Some points:
[-0.8  1.5 -0.9  0.1 -0.4 -0.2  0.5 -0.9  1.   1.2  0.6 -0.6  1.2  1.2
  0.7  0.2 -0.7 -1.   0.7  0.   0.7  0.1  0.4 -1. ]
[ 2.6  1.3  0.  -0.2  0.3 -0.1  0.8 -2.  -0.9  0.7  0.6  1.1  0.  -0.1
  0.9 -0.6 -0.5  1.6  0.2 -1.3 -0.9 -0.4  0.8 -0.4]
[-0.1  1.  -0.2 -0.2 -0.4  1.2  0.2  0.3  0.1 -0.3 -0.2  0.3  0.5  0.1
  1.9  0.   0.9 -1.3  1.5  1.5  1.2  0.5 -1.9  1. ]
[ 0.5 -0.3  0.6 -1.1  1.   0.4  1.   0.4 -1.4  2.8 -0.4 -0.1  0.5  0.7
  0.4  0.3 -0.8  0.6 -2.   1.  -1.3  0.6 -0.5  2.1]
[-1.6  0.4  1.6 -1.9  0.6  0.5 -0.7 -0.1  0.6 -0.2  0.6 -1.1 -1.1  0.5
  0.1  0.1  0.2 -0.3 -0.4  0.3 -2.1 -1.2  0.   0.2]
[ 0.5 -1.3  0.2  1.7  0.3 -1.8 -0.8  0.5  0.2  2.1  0.3  1.   0.3  0.3
 -1.2  0.5  1.  -0.7  1.3 -0.9 -0.6  0.1 -1.9  0.3]
[-0.1  1.6 -0.3 -0.6 -0.3  0.6  0.4  0.1 -0.3 -0.5  0.8 -1.7 -1.2  0.2
 -1.3  0.  -0.3  0.1 -0.7 -0.9  0.5 -1.5 -0.5  0.4]
[-2.4 -1.  -1.1 -0.3  0.6 -0.7 -0.7 -0.4  0.2  0.3  0.2  0.8 -0.9  1.2
  1.   1.2  1.5 -0.3 -1.  -0.3  0.9 -0.1 -0.5  0.6]
[-0.1 -0.1 -0.6  0.3  3.2  1.3  0.9 -0.7 -1.3  0.  -0.7 -2.2 -2.6 -0.6
 -0.3  1.1  0.1  0.2  1.2  0.7  0.1  1.6  0.8  0.4]
[ 1.   0.6  0.6  1.1 -0.1 -0.4 -0.4 -0.2  0.3 -0.9  0.4 -1.2 -0.5  0.8
 -0.6 -1.2  1.4  0.5 -0.2 -0.7 -0.8 -0.5 -0.3  0.1]
[-0.4 -1.   1.8 -0.7  1.8 -0.8  1.   0.2 -1.5 -1.5  0.8 -1.   0.  -1.7
 -0.5 -1.5  0.8 -0.9  1.1 -0.5  1.2  3.3 -0.3 -0.3]
[ 0.4  1.2 -2.2 -0.4  1.5 -0.5  0.9  0.9 -1.  -0.9  0.4  1.5  0.9  2.
  0.2  0.9  0.3  0.  -0.3  0.6 -0.4  0.6 -1.1  2.1]
[ 2.  -1.   0.4 -1.5  0.7  0.3 -1.2  0.9  0.2  1.2 -0.4 -0.1  0.5  0.9
 -1.2 -0.3  1.3 -0.7  1.6 -0.4  1.9 -1.6  0.2  1. ]
[ 1.   1.8  0.3 -0.6 -1.  -1.2  0.4  2.4 -1.1  0.3 -1.1 -1.3 -0.6 -0.9
 -0.6 -1.1  1.4  0.  -2.8  1.   1.  -0.3  0.6  0.5]
[ 0.   0.   1.8 -1.4 -0.1 -0.4  0.2 -0.9  1.  -0.2 -0.2  1.1  0.3  0.3
 -0.1  1.2 -1.2  1.4 -1.6 -0.9  0.3  0.6 -0.3 -0.4]
[ 1.3  1.2 -0.3  0.   0.5  1.3 -1.1  2.1  2.2 -0.5 -0.3  0.6  0.3 -0.3
  0.6 -2.  -0.1  0.   1.5 -1.6 -0.7  0.4  0.6 -0.1]
[ 0.5  0.   0.3  0.9  0.7  0.7 -0.7  1.6 -0.8 -0.8  2.2  0.8  0.3  0.8
  0.  -2.6 -1.2 -0.9 -1.3  1.2  1.2 -0.7 -0.9 -0.4]
[ 0.3 -0.6  0.8  1.5 -0.4  1.   1.2 -0.2 -0.1  0.8  0.3 -1.3  2.1  1.
  0.5  0.3 -0.6  0.  -1.6  0.8 -0.3  1.6  0.7 -1. ]
[ 0.3 -0.8  0.  -1.2 -1.5  1.5  0.9 -0.1 -0.6  0.5  1.   0.  -2.   0.4
  0.6  1.7 -1.1 -1.8  0.3 -0.4  1.1 -0.1 -1.5  0.2]
[ 1.2  1.1  0.5  0.5 -1.4 -0.9 -0.7  0.4 -0.5 -0.8  2.7  1.4 -0.5 -0.5
  0.9  0.9  0.5 -1.5  0.4  1.3 -1.9 -0.5  1.  -1.4]
[-0.5 -0.9  0.9  0.3 -0.7  1.3 -0.1  0.1 -2.5  1.2 -1.3  1.2  0.5  1.5
  0.1  0.4  1.1  0.2 -0.4  0.8 -0.9  1.1 -0.8 -1.6]
[ 1.9 -1.5  0.8  1.4 -0.2 -0.5  1.7 -0.2  2.4 -0.4  0.6 -0.9 -1.3  1.3
 -0.4  0.4  1.8  1.3  0.5  1.1  1.  -0.4 -0.8  0. ]
[-1.2  1.4  0.1 -0.8 -0.5  1.2 -0.9  1.   0.4  0.3  0.8  2.4 -0.7  0.8
  0.5  0.6  0.3  0.4  1.3  0.4 -0.8  1.4  0.7 -0.3]
[ 0.1 -0.9 -2.  -1.3 -0.8  0.4  3.3  0.4  2.1 -0.8 -0.2  0.2  0.8 -0.3
 -0.3 -0.7  0.4 -2.2 -0.7  1.9 -1.   0.4  1.5  0.3]
[-0.1  2.2  0.2 -0.8 -0.6  1.2 -0.1  0.9  0.4  0.9 -1.7 -0.4  1.  -0.4
 -2.5  0.3  0.  -0.1  1.5  0.2  0.3  0.5 -0.9 -0.8]
[ 0.3  0.4 -1.4 -1.2  1.6  1.5  0.  -0.5 -0.1  0.1  1.  -0.2  0.8 -0.7
  0.3  0.2  1.2 -0.5 -0.6 -1.3  0.1  0.   1.1  0.8]
[ 0.2  0.   0.6 -1.6  0.2 -0.2  1.1  0.9  0.7 -1.5 -0.4  0.3 -1.6  1.1
  0.2  0.2 -0.3  1.6  1.8 -0.2 -0.9 -0.8  0.3  0.8]
[ 0.3 -0.1 -0.8 -0.4 -0.7 -1.4  0.7 -0.3  0.1 -0.1  1.1  0.   0.6  1.3
  0.8 -0.2  1.1  0.   0.4 -2.6  0.5 -0.3  0.9  1.9]
[ 0.6 -0.4  0.6 -1.1 -0.2 -1.9  0.3  0.2 -2.1 -0.3  0.1  1.8  1.1  1.4
  0.2  0.2  0.6 -0.9  0.6 -0.4  0.4 -0.7  1.4  0.5]
[ 0.3 -2.  -0.4 -0.8  1.2 -1.6 -1.   3.   0.1  0.5  0.   0.9 -0.6 -1.7
  0.4  0.8 -1.4  0.3 -0.7 -1.   0.  -0.3  1.3 -1.3]
[ 0.3  0.2  0.   0.4 -0.9  0.7 -0.4 -0.6  0.3 -0.5 -0.6  0.7 -0.4 -1.3
 -0.5 -1.3 -0.1 -0.2 -0.8 -2.2 -2.1  1.7 -0.4  1.8]
[ 1.2 -1.2 -1.4 -0.1  1.7  1.8 -0.8 -1.1  0.9  1.5  0.   0.3  0.7 -0.1
  1.2  0.3 -0.3  0.5 -1.   0.2 -0.5 -1.3 -1.3  0.1]
[ 0.4 -0.8 -0.2 -0.1 -1.7  0.5 -0.7 -1.   0.1  1.7  0.  -0.6 -0.7 -0.2
  0.  -1.2 -0.4  0.4  0.4  0.2  0.  -0.3  0.   0.2]
[-0.8 -0.5  0.8 -0.4 -0.4  0.4  0.9  0.5 -0.1  1.   0.7  0.2  0.4  0.3
 -0.9 -0.7 -1.7 -0.2 -0.9 -0.1  0.8 -0.4  0.5  0.8]
[ 0.6 -0.3 -0.3 -0.5  0.5  0.  -0.2 -1.1  0.  -1.5 -1.1 -1.4  2.7 -0.9
  1.1  0.2 -1.7  0.   0.8  0.5  0.8 -2.6 -0.9  0.3]
[ 1.6 -0.8 -2.9 -2.1 -0.6 -0.4 -2.3 -1.5 -0.1 -2.3 -1.9  0.1 -1.9  2.3
 -0.5 -1.5 -0.8 -0.5 -1.7  0.7  0.5  2.6 -1.1 -1.3]
[ 1.4  1.  -0.9  0.3  1.7 -1.8  2.2 -1.   0.2  0.5  0.2  0.1 -0.9 -1.1
 -0.8  0.4  0.  -1.3 -0.7  0.5  0.1  0.4  0.2 -0.5]
[ 0.8  0.2 -0.7  0.3  0.9 -0.5 -1.4  0.6  0.6  0.  -0.8 -0.6  0.8  0.
  0.6  2.2  0.6  0.1 -0.4  1.9 -1.3 -0.1  1.   0.1]
[-1.  -1.7 -0.7 -1.1 -0.8 -0.5 -0.3 -0.2 -0.4  0.8  0.3 -1.2 -0.1 -0.5
  2.1 -0.9  1.5 -0.2 -0.3 -1.5 -1.8 -1.3 -0.7 -1.5]
[-1.3 -0.1 -0.2  0.1  0.1 -1.3 -1.3 -0.1  1.3 -0.1 -2.2  0.7 -0.2 -1.4
 -0.2  0.9 -0.1 -0.4 -0.3  1.5  0.3 -0.9  1.   0.1]
[ 0.7  1.4 -0.3 -0.8 -1.7 -0.8 -1.5 -0.8 -0.9 -0.1  1.5 -1.8  0.6 -0.3
  0.1  1.5 -0.7  0.2  0.3 -0.7  1.2  0.4 -0.9  0.5]
[-0.8 -1.1 -0.2 -0.1 -0.4  0.8 -0.8 -0.5 -0.6 -1.5 -0.3  0.   1.4 -0.8
 -2.   1.5  1.4 -0.4 -0.7 -0.2  0.2 -0.7  1.7 -0.3]
[-1.   0.5 -2.4  0.  -0.1 -0.3  0.2  1.  -1.4  0.4  0.8  0.1 -1.2 -0.3
 -0.5 -1.4 -0.1  2.2  1.1  0.6 -0.9 -2.  -1.6  0.3]
[ 0.3  0.   1.3 -0.4 -0.1  0.2  0.  -1.9  0.3 -0.2  1.   2.1 -1.8 -1.3
 -0.7  0.6 -0.6 -1.2 -0.1  0.3  0.  -0.5 -0.4  1. ]
[-0.4  1.   1.6 -0.1  0.6 -2.  -0.4 -0.8  1.   0.9  0.1 -0.6  0.8  1.7
  0.4 -0.6 -1.4 -0.2  0.7  1.  -2.   0.6  0.1  0.9]
These points spread out most along one direction. Take the direction at right angles to it along which they spread out most. Go by this last direction. How far along it is each point below, from 0 to 99? 50 is the average, and the first point above lies past it. One standard deviation of the points above along it is 16.
[-1.5 -1.3 -1.   0.4  1.4 -0.4  0.7 -0.7 -1.  -0.2  0.5 -0.7 -0.4 -0.9
  0.5 -1.5 -0.5  0.2  2.4  1.1  1.7  2.4  0.9 -0.7] -> 40
[-1.4  0.9 -0.8  0.1 -0.1 -1.   0.9  0.2  0.1  0.6  0.8  0.2 -0.5  1.4
 -1.   1.  -0.2  1.7  0.2 -0.8  1.  -0.2  0.5 -2.1] -> 50
[-0.7 -0.9 -0.4  2.2 -0.9 -0.1  0.1  1.1 -1.2 -1.3  0.1 -0.6 -0.1 -0.4
 -0.4  1.1 -2.4 -0.4  0.2  0.2 -1.3 -0.2  0.1  2. ] -> 57
[-1.9  0.2  0.2  0.9  0.  -0.8 -0.6 -1.5  0.7  0.6 -0.2 -0.1 -0.7  0.8
  0.1 -1.4  1.  -1.2 -0.4  1.   0.4 -1.   1.1  1.6] -> 57
[ 0.9 -0.7  0.3 -0.2 -1.5  0.   1.3  0.4 -0.4 -1.7 -1.4  1.3  0.3 -0.6
  1.   0.4  0.4  1.3  0.7  1.3  0.7 -0.9  0.3 -0.2] -> 53
[ 0.8  0.2  0.2  2.4 -0.2  0.9 -0.4  0.9 -0.8 -0.6 -1.6 -1.2 -1.3  2.5
  2.3  1.  -0.1 -0.6 -0.5 -1.5  0.6 -0.2  1.3  0.1] -> 50
[-0.8  0.2 -0.4 -0.8 -1.2 -1.3  1.3 -0.1 -1.   0.4 -2.1  0.4 -0.2 -0.1
  0.6 -0.5  0.3 -0.1  0.2 -1.2 -1.  -0.4 -0.5  0.7] -> 49
[-0.1  1.5  1.7 -0.6  1.4 -1.2 -0.2  0.1 -0.3 -1.2 -0.8  0.3 -0.3 -1.3
  2.2 -0.8  1.2  0.6 -1.3  0.5  0.7 -0.8 -0.5 -0.4] -> 49
[ 0.7  0.2 -0.4  0.3  1.2  0.9  0.1 -1.5 -3.1 -0.1 -1.   0.9 -0.4  1.3
 -1.2 -1.1  0.1 -1.3  0.4  0.1 -1.1 -2.6  1.6 -1.2] -> 52
[ 0.8  0.6 -1.   0.6  1.  -1.3  2.   0.3  0.3 -0.1 -1.6  0.2 -0.1 -0.9
  0.1  1.1 -0.4 -2.8  0.1 -0.7 -0.7  0.  -2.6 -2.1] -> 55
[-0.6 -0.4  0.  -1.3  0.4  0.4  1.   0.8 -0.1 -1.4  1.1 -1.4  1.1  2.
  0.1  0.1  0.3 -0.3  0.  -1.  -1.8 -0.6 -1.1 -1.3] -> 48
[-0.3  0.8 -0.4  0.7 -0.6  1.7  0.9 -0.2  0.   1.6 -0.2  0.9 -0.4 -0.8
  1.9 -0.7  0.3  0.2 -0.2 -0.3  0.5  0.   0.7 -0.4] -> 56
[-1.3  0.5  0.5  1.5  1.3  1.2  0.9 -0.2  1.4 -1.3 -0.4  2.3  0.5  0.6
 -0.7 -0.3  0.1 -0.2 -1.2 -1.6  0.7 -0.9 -1.5  0.2] -> 47
[-0.2  0.3 -1.1  0.9 -0.2  0.  -0.3 -0.5 -0.4 -1.4  0.8  0.9  1.5 -1.5
 -0.2  0.1  0.7  2.2 -1.2  0.6 -0.6  0.5 -0.2 -0.1] -> 57
